In the rows, zero is written as 128.
Rotation paths and how fast each direction turns (degrees per step)
Each turn is a multiple of 5 degrees from 10 to 175, or 0.
Each row of a path follows its step; steps can be skipped.

step 1: [118,125,87,93,117,172,140,93,192,98,137,158,70,116,107,121,135,129,122,162,132,124,123,132,166,140,199,174,131,129,142,93,151,96,135,136,68,155,122,134,156,154,137,143,138,127,132,121,108]
step 4: [149,129,126,134,114,157,135,133,169,136,170,162,105,125,118,136,127,103,96,180,146,128,124,139,160,159,125,163,172,112,128,101,184,109,113,162,161,126,201,143,167,123,91,126,146,84,147,143,160]
step 6: [119,136,67,131,101,160,121,112,204,80,146,156,76,139,143,71,137,146,136,130,140,125,72,127,167,137,177,148,126,119,103,121,152,106,140,116,119,153,120,133,135,125,132,141,157,154,119,132,80]
step 7: [120,133,135,146,123,191,117,108,157,110,159,142,96,132,172,132,112,100,141,169,112,114,137,135,154,103,151,94,155,111,103,127,214,92,144,143,102,158,141,107,143,186,134,147,156,114,100,96,121]
step 8: [138,89,104,149,123,177,116,146,159,157,188,159,100,85,125,126,160,144,89,179,155,116,175,144,160,104,108,131,81,130,113,114,168,109,138,144,130,137,132,99,107,129,71,127,149,122,114,101,144]
step 9: [172,139,94,124,145,146,124,128,158,124,161,148,108,121,121,91,135,138,96,139,157,154,118,139,181,135,125,156,131,82,101,103,180,113,95,172,196,128,185,161,94,127,116,130,156,96,128,151,125]
step 10: [163,161,126,138,150,174,135,113,184,91,139,175,125,107,109,116,105,162,124,143,122,145,89,141,127,152,192,109,162,138,119,82,155,77,98,146,112,140,161,115,120,105,93,133,128,102,160,96,121]
step 13: [112,123,98,153,142,190,138,117,144,140,162,135,93,138,146,125,163,134,105,176,156,114,154,158,150,98,167,174,100,128,118,95,144,77,111,168,133,135,157,91,127,170,68,139,117,104,128,119,149]
step 14: [143,137,110,118,159,156,137,146,152,126,146,160,110,79,111,124,151,144,121,160,129,125,142,140,184,116,152,125,106,116,133,95,190,132,97,148,136,161,182,183,58,139,129,135,153,85,158,152,141]
step 15: [138,152,103,122,123,160,112,122,184,112,144,199,120,101,122,100,128,147,143,123,108,149,88,154,126,146,183,91,118,124,78,87,179,122,112,146,166,108,112,133,101,73,91,135,120,118,129,109,114]
step 17: [108,110,154,127,93,127,141,109,118,132,199,183,76,80,124,132,110,161,121,144,107,106,157,191,178,120,156,135,126,126,139,110,159,78,161,141,114,159,145,135,134,160,103,131,154,126,107,117,105]
Directions:
[130,123,135,117,128,125,125,125,126,129,138,117,115,146,134,130,137,127,131,140,126,128,127,137,139,118,128,120,127,134,127,130,118,125,147,134,120,129,119,123,118,153,124,126,131,138,118,127,125]  70
[134,127,118,130,140,119,145,116,140,124,130,121,122,137,119,146,140,130,128,120,127,129,129,141,132,129,123,135,123,121,134,122,116,121,129,130,128,118,134,134,120,122,134,132,139,112,142,124,128]  80
[146,136,125,125,114,129,138,127,120,131,140,132,137,128,125,109,147,124,140,106,131,121,130,128,131,134,126,125,127,121,117,119,125,129,131,127,133,132,122,123,125,127,134,139,133,133,121,137,134]  120
[132,125,136,125,139,143,130,116,132,135,117,133,130,141,126,134,135,111,126,128,131,127,122,124,124,136,144,121,132,109,124,130,119,119,121,143,123,131,136,120,148,129,129,125,121,131,124,131,133]  120
[139,120,142,120,133,123,129,140,141,136,128,122,132,133,125,115,121,121,122,136,114,125,112,140,126,143,138,136,141,134,121,117,121,138,122,123,126,128,122,126,115,118,128,125,131,123,130,131,125]  70
[132,146,127,139,138,136,118,125,135,127,119,121,137,139,146,122,119,133,124,117,135,128,117,133,132,130,126,144,123,127,127,131,123,123,132,134,142,116,123,138,126,127,122,138,127,134,112,125,118]  115

step 1: [119,166,129,162,113,141,155,138,141,165,125,98,138,143,86,138,127,109,172,49,111,108,151,108,135,104,133,135,111,128,134,148,107,119,158,173,102,219,113,138,150,185,165,98,117,134,140,163,111]
step 2: [85,146,136,109,118,96,160,157,154,155,120,80,141,107,122,131,148,109,140,70,168,148,143,172,148,112,91,143,103,112,162,143,95,89,167,142,100,176,113,133,115,114,151,74,87,101,113,99,79]
step 3: [133,146,118,106,152,148,119,165,147,125,162,92,107,111,162,158,169,123,129,75,159,134,129,196,155,145,73,124,129,170,112,119,181,71,141,139,87,147,131,97,127,133,116,91,123,93,95,93,122]
step 4: [138,131,132,116,113,118,135,153,105,155,140,77,105,129,105,172,135,118,176,93,132,153,117,126,126,143,94,122,182,200,139,90,161,84,129,168,97,112,123,86,173,177,111,122,151,159,101,103,159]
step 5: [139,104,151,159,86,92,100,140,128,174,122,89,129,89,119,169,87,115,158,102,135,144,119,124,114,115,148,108,129,171,129,88,99,138,163,206,135,153,143,74,145,190,172,115,127,116,143,119,131]
step 10: [118,175,162,136,142,155,127,120,152,133,119,109,122,134,101,163,103,171,200,78,97,150,144,133,119,143,125,132,113,130,146,102,140,112,126,222,151,143,117,125,109,111,166,128,120,65,147,99,88]
step 13: [124,131,91,130,94,111,187,139,174,159,117,113,141,184,103,94,142,105,157,75,103,172,116,140,131,80,109,103,121,174,164,115,142,102,146,160,93,174,133,116,121,178,116,82,130,120,128,123,121]
step 14: [75,84,141,122,121,99,130,136,139,129,102,122,118,124,120,119,153,82,196,84,140,121,130,165,141,111,107,105,108,180,142,95,143,119,144,176,98,145,101,104,112,130,139,106,100,55,132,79,87]
step 15: [102,127,134,142,171,165,90,104,101,135,157,85,79,120,102,174,138,90,133,79,142,123,106,152,125,126,110,138,147,173,126,100,169,100,153,143,117,101,80,116,155,138,158,74,125,78,139,88,100]
step 16: [133,151,135,146,125,143,136,101,129,112,114,75,64,127,108,158,102,101,133,102,149,134,112,133,144,154,121,149,177,168,130,117,104,84,130,150,120,144,123,81,156,169,204,70,167,174,137,116,146]
step 17: [133,160,147,166,95,157,156,139,184,172,120,73,169,96,141,103,128,85,137,102,154,120,102,127,124,119,131,112,142,142,143,106,88,101,122,154,134,176,128,89,109,198,182,111,153,127,146,120,151]
Directions:
[119,122,131,113,113,113,123,135,128,113,112,127,113,119,129,121,128,129,131,134,134,127,139,124,122,131,121,137,128,137,123,118,120,134,132,125,133,136,131,124,121,117,137,128,128,146,124,118,119]  155
[126,118,138,144,136,117,121,116,141,138,121,119,122,124,138,130,126,120,129,149,129,131,123,121,132,118,129,134,141,130,123,121,137,115,126,120,130,128,120,120,122,126,136,134,141,124,129,139,128]  35
[150,126,125,124,127,131,135,134,133,125,129,122,114,140,116,129,138,127,120,132,125,125,138,118,130,131,132,125,133,131,117,130,122,123,135,119,122,113,127,112,143,147,134,137,128,139,125,131,129]  90
[132,126,130,130,133,114,125,140,135,122,140,121,127,126,132,135,129,125,130,133,148,134,150,126,121,122,125,137,128,129,125,138,132,129,113,134,128,133,133,145,141,133,121,130,119,129,143,137,133]  10
[119,120,133,131,124,127,131,129,123,143,116,135,139,136,117,123,126,124,134,127,131,126,145,124,125,116,131,126,114,129,113,127,124,131,140,147,140,125,119,130,134,131,129,140,130,116,121,135,118]  85
[125,124,151,125,121,127,136,122,128,129,124,125,136,118,126,125,141,119,144,129,119,123,129,122,130,140,129,122,124,120,138,125,121,129,123,129,112,136,119,128,143,127,120,143,134,132,141,120,135]  115
[131,128,131,137,131,141,121,134,114,130,130,124,127,127,126,117,138,124,124,110,121,133,123,113,112,131,116,141,130,126,115,123,151,133,120,118,132,140,121,128,129,128,124,135,125,131,127,132,122]  125

step 0: [100,176,157,126,121,123,122,144,175,106,97,149,133,119,124,123,67,70,111,137,84,102,117,148,142,111,162,151,147,128,71,101,154,148,140,177,138,117,127,113,126,147,99,161,127,129,176,122,132]
step 1: [151,124,133,105,162,61,116,184,167,119,98,106,103,105,95,127,93,101,131,151,141,137,141,117,105,96,101,85,158,118,105,118,118,124,116,145,111,105,156,153,158,172,104,181,123,118,127,143,159]
step 2: [148,96,157,129,139,130,136,95,92,122,93,127,166,118,100,124,73,119,106,146,133,102,110,170,113,89,130,116,178,154,102,130,119,171,129,135,129,76,189,132,153,158,93,110,116,136,109,97,157]
step 3: [155,137,168,152,126,156,132,153,118,135,115,115,126,116,129,93,131,80,126,160,123,135,157,132,60,107,134,86,154,154,48,127,136,102,136,86,120,133,157,77,109,171,103,118,137,154,131,117,118]
step 4: [134,175,154,131,110,113,120,129,160,133,143,122,126,168,150,119,65,109,87,149,84,120,172,98,119,87,121,124,160,173,100,121,153,180,142,156,112,108,132,115,130,164,116,113,186,117,116,130,116]
step 5: [153,137,194,136,149,113,129,161,170,109,143,131,99,133,124,86,127,99,143,132,141,108,140,120,167,99,132,86,125,129,82,110,126,168,126,134,125,87,181,166,137,119,120,168,169,176,160,125,156]
step 6: [154,101,116,133,177,111,129,122,121,159,114,121,142,154,82,90,74,122,126,154,112,146,105,137,99,127,127,116,129,133,134,95,126,164,81,128,108,85,139,113,135,181,112,142,180,189,136,101,164]
step 9: [134,110,167,110,149,136,145,144,151,150,137,115,121,104,109,117,85,141,96,158,140,120,169,134,128,81,153,128,129,154,129,126,105,162,177,167,108,113,207,180,133,181,122,154,134,122,153,144,140]
step 11: [128,147,111,150,153,145,117,129,166,143,104,130,139,104,137,98,99,117,91,151,92,126,148,156,92,110,111,110,113,139,53,103,145,165,118,164,127,135,120,82,129,197,110,113,122,112,181,115,155]
step 13: [172,81,179,128,134,78,74,131,154,91,123,133,135,117,107,124,111,105,89,157,124,136,129,151,102,114,150,104,164,150,131,88,101,152,106,149,121,91,190,141,127,159,98,120,133,154,157,131,131]
step 16: [155,173,156,114,136,118,154,176,142,125,131,95,95,91,162,107,77,129,129,144,96,153,163,102,123,83,79,111,137,112,89,124,121,153,132,173,132,115,143,155,139,151,104,145,165,180,140,132,156]
Directions:
[134,131,126,111,121,127,113,136,131,118,116,131,119,110,123,133,131,129,114,121,123,116,116,126,122,113,120,133,139,123,133,128,122,129,133,126,140,130,116,127,120,132,129,121,115,136,134,124,126]  25
[129,129,113,119,134,118,134,132,138,134,129,120,137,133,132,123,114,143,130,143,137,130,127,129,125,119,111,127,125,135,140,136,133,129,130,134,145,137,140,119,116,130,137,124,133,121,128,122,125]  145
[127,117,113,141,122,137,134,119,116,127,117,133,129,125,114,118,133,132,128,135,125,133,121,123,143,133,118,122,131,140,114,136,130,125,134,123,131,141,120,121,128,141,123,115,129,137,128,126,137]  90
[137,122,137,127,134,146,136,130,120,144,123,123,128,131,151,143,136,127,120,132,130,115,136,110,124,117,131,124,130,136,127,140,125,126,131,138,126,139,131,130,131,129,127,124,126,136,123,125,124]  60
[134,132,128,136,131,128,116,135,120,123,124,123,127,117,119,138,114,111,123,148,140,138,128,126,136,133,140,137,127,128,140,141,132,125,120,132,129,136,129,125,142,122,134,134,120,132,128,117,132]  55

step 2: [111,133,184,107,125,131,131,145,146,183,136,143,170,95,128,146,106,84,151,149,153,76,145,106,81,144,131,128,181,93,133,91,129,145,149,133,191,124,122,147,160,186,139,115,144,132,114,118,111]
step 3: [140,122,127,157,157,99,72,144,148,124,127,110,186,108,139,83,159,145,145,88,120,107,145,186,82,134,106,141,138,119,155,125,138,125,102,145,182,89,137,128,77,114,81,148,143,84,103,115,155]
step 4: [93,121,139,167,159,111,147,154,106,103,126,132,116,137,159,142,168,63,107,112,150,107,133,169,148,107,92,159,162,116,93,119,165,116,111,165,102,113,159,96,121,64,140,132,161,174,113,159,107]
step 5: [140,152,125,105,145,110,111,111,112,87,156,138,152,95,119,125,109,112,132,172,146,169,87,124,133,129,168,204,151,94,103,125,180,141,118,156,110,114,153,93,168,164,167,146,72,123,123,135,156]
step 7: [151,139,138,132,97,75,121,125,136,97,123,107,108,139,115,154,149,125,94,95,130,139,99,142,96,97,94,142,95,150,100,88,107,98,178,155,84,131,111,189,128,112,82,105,89,166,92,92,126]
step 8: [104,114,99,107,100,112,157,134,148,165,134,150,96,147,134,100,184,82,136,193,142,174,125,109,126,161,147,133,141,134,144,151,166,157,157,144,125,138,149,196,102,138,95,101,87,145,132,154,118]
step 9: [123,178,67,112,131,153,79,87,122,156,42,129,123,114,119,130,120,107,137,119,144,116,135,113,123,129,98,142,92,85,130,164,137,146,92,116,149,85,128,179,141,175,116,114,154,134,156,128,121]
step 12: [78,129,109,162,139,134,119,103,156,142,163,139,172,152,135,97,118,125,115,92,164,94,85,126,82,198,81,111,152,109,73,136,148,152,132,147,138,103,174,127,138,112,171,153,137,119,160,144,133]
step 13: [138,144,112,126,144,118,140,141,123,114,101,124,103,138,146,128,107,139,145,120,138,100,131,120,64,58,117,193,164,126,78,109,155,89,152,149,134,143,186,99,119,153,126,136,155,61,110,128,142]
step 15: [138,157,166,111,160,120,136,124,118,115,129,161,184,155,133,134,160,143,147,101,96,133,149,162,110,145,115,195,96,69,110,144,120,187,163,121,120,110,136,147,118,103,101,122,70,179,130,131,139]
step 17: [153,155,120,99,101,170,141,136,144,127,130,123,117,107,46,160,128,74,98,123,154,179,86,81,131,102,104,169,162,97,150,120,150,130,111,134,108,165,95,164,145,128,104,99,154,142,130,146,119]
Directions:
[122,116,132,131,132,130,132,124,121,131,133,117,145,125,137,122,129,127,147,136,139,104,123,128,115,125,129,125,130,122,112,137,124,126,131,124,134,135,121,120,123,125,129,129,144,117,136,125,125]  35
[139,131,130,133,126,129,132,121,141,117,125,128,128,127,138,123,126,131,126,114,132,123,126,127,137,118,127,131,140,136,131,135,124,110,109,138,127,147,132,132,120,121,116,113,131,127,126,115,121]  110
[130,129,145,121,145,118,130,124,129,130,112,119,123,123,128,121,117,140,122,122,131,133,126,129,124,142,117,121,135,122,127,144,117,142,121,120,127,121,144,131,122,134,125,130,126,125,133,124,136]  115
[149,117,130,141,128,129,131,117,130,118,119,128,136,127,125,139,132,121,136,122,118,123,135,126,129,138,128,119,141,136,124,125,119,132,140,123,139,119,118,131,121,121,125,136,112,130,113,129,127]  90
[119,134,127,118,133,120,122,150,123,126,133,120,136,117,126,121,137,130,117,119,116,122,128,144,117,121,134,120,129,140,135,128,113,135,133,122,131,139,117,132,129,117,120,127,126,136,122,121,131]  95
[136,110,118,124,133,136,119,137,145,128,113,122,140,128,111,117,126,140,123,137,134,123,124,128,130,125,132,130,129,121,138,119,134,131,123,122,121,126,128,130,119,118,129,133,124,131,135,135,112]  130

step 1: [158,138,104,131,143,75,108,135,116,87,147,133,160,135,157,139,140,142,153,145,217,76,169,88,128,126,157,131,127,167,141,97,115,124,124,98,113,95,155,137,106,105,105,134,127,174,177,152,121]
step 4: [142,159,129,104,107,131,179,116,180,121,126,159,136,197,147,106,128,117,84,158,149,138,170,146,88,153,116,132,110,158,82,140,151,126,83,105,186,159,130,92,117,108,103,134,145,124,129,129,99]
step 5: [165,114,136,110,169,178,150,110,67,158,117,139,101,164,118,149,134,81,101,82,107,110,167,122,118,148,129,171,107,163,150,140,131,135,86,127,136,175,93,114,116,167,117,102,120,149,130,103,90]
step 6: [161,141,98,151,163,126,139,110,108,67,108,140,163,134,135,123,100,125,115,104,146,96,183,89,103,80,126,136,120,175,163,75,110,151,122,64,127,113,134,135,117,145,101,147,124,140,80,104,124]
step 7: [141,123,72,123,140,125,111,126,127,122,160,67,164,140,140,148,179,78,104,174,137,104,132,118,132,119,170,178,170,168,127,137,129,145,78,89,120,118,102,156,88,98,152,140,111,112,119,110,153]
step 9: [149,143,142,107,96,130,142,136,178,102,110,122,166,163,93,131,141,135,92,164,188,124,148,158,75,115,156,124,136,133,85,128,92,135,131,109,142,144,174,135,116,108,152,77,138,156,140,173,88]
step 10: [145,149,137,59,135,127,153,129,75,142,163,166,89,170,131,165,137,134,107,134,157,124,126,149,112,127,138,128,119,141,139,163,109,98,119,106,170,141,68,127,92,131,142,104,105,175,182,137,84]
step 13: [193,117,82,133,126,176,116,119,131,144,133,146,70,163,177,100,159,99,161,146,144,112,201,115,125,115,132,164,160,118,140,122,147,156,117,119,125,106,136,140,131,117,106,132,113,106,154,73,116]
step 14: [131,118,117,128,103,142,157,80,163,86,99,99,144,168,109,127,147,117,114,128,137,144,185,151,72,132,127,204,155,163,143,102,69,157,141,142,114,147,161,169,141,143,150,103,129,125,120,123,122]
step 16: [179,133,152,140,151,149,151,141,74,143,115,121,157,186,115,117,174,127,116,88,149,131,122,95,95,116,115,126,125,156,118,100,134,120,89,107,102,178,87,100,88,102,166,75,152,121,130,130,110]
step 17: [176,185,140,122,144,96,129,126,108,89,122,142,146,91,87,170,153,119,97,120,155,69,147,122,122,112,173,136,117,154,126,90,103,107,103,90,114,123,143,111,85,165,109,152,148,178,123,140,108]
Directions:
[135,117,109,124,137,130,136,125,127,114,111,117,130,134,138,117,123,127,127,127,116,135,124,119,146,121,132,141,131,134,121,134,129,126,134,131,130,140,131,138,128,136,125,127,137,126,118,116,125]  45
[124,136,123,147,120,132,128,135,122,132,121,122,130,114,135,133,125,121,125,136,116,133,132,135,124,122,124,141,134,116,118,115,122,118,124,129,137,122,129,136,123,120,123,132,136,121,145,127,110]  70
[138,126,126,134,116,115,141,136,131,125,134,128,118,137,126,125,130,114,122,126,139,124,112,140,142,128,123,120,126,122,140,133,134,125,132,131,137,122,129,128,138,137,121,130,147,138,136,133,118]  45
[128,135,142,129,129,131,147,123,131,126,136,141,130,137,123,134,113,127,128,117,121,122,127,131,136,125,121,120,137,127,107,141,120,119,128,127,119,130,130,122,106,130,136,127,137,124,130,119,126]  60
[136,135,131,136,141,138,127,132,123,125,120,130,119,134,123,130,144,132,143,127,113,131,135,137,127,133,116,129,115,123,144,136,132,121,119,131,125,122,129,140,125,137,147,122,139,124,126,133,133]  130
[137,123,138,137,135,127,120,126,136,135,117,129,130,121,137,118,141,127,128,128,133,118,128,128,134,139,135,131,119,125,119,131,143,126,121,135,128,140,145,106,118,119,120,117,137,129,132,127,126]  90
[123,122,126,130,135,114,139,130,112,140,124,129,124,121,136,141,133,130,126,129,121,124,129,135,122,139,144,132,131,138,135,133,120,114,139,133,122,133,138,126,126,143,131,139,120,141,139,123,134]  155
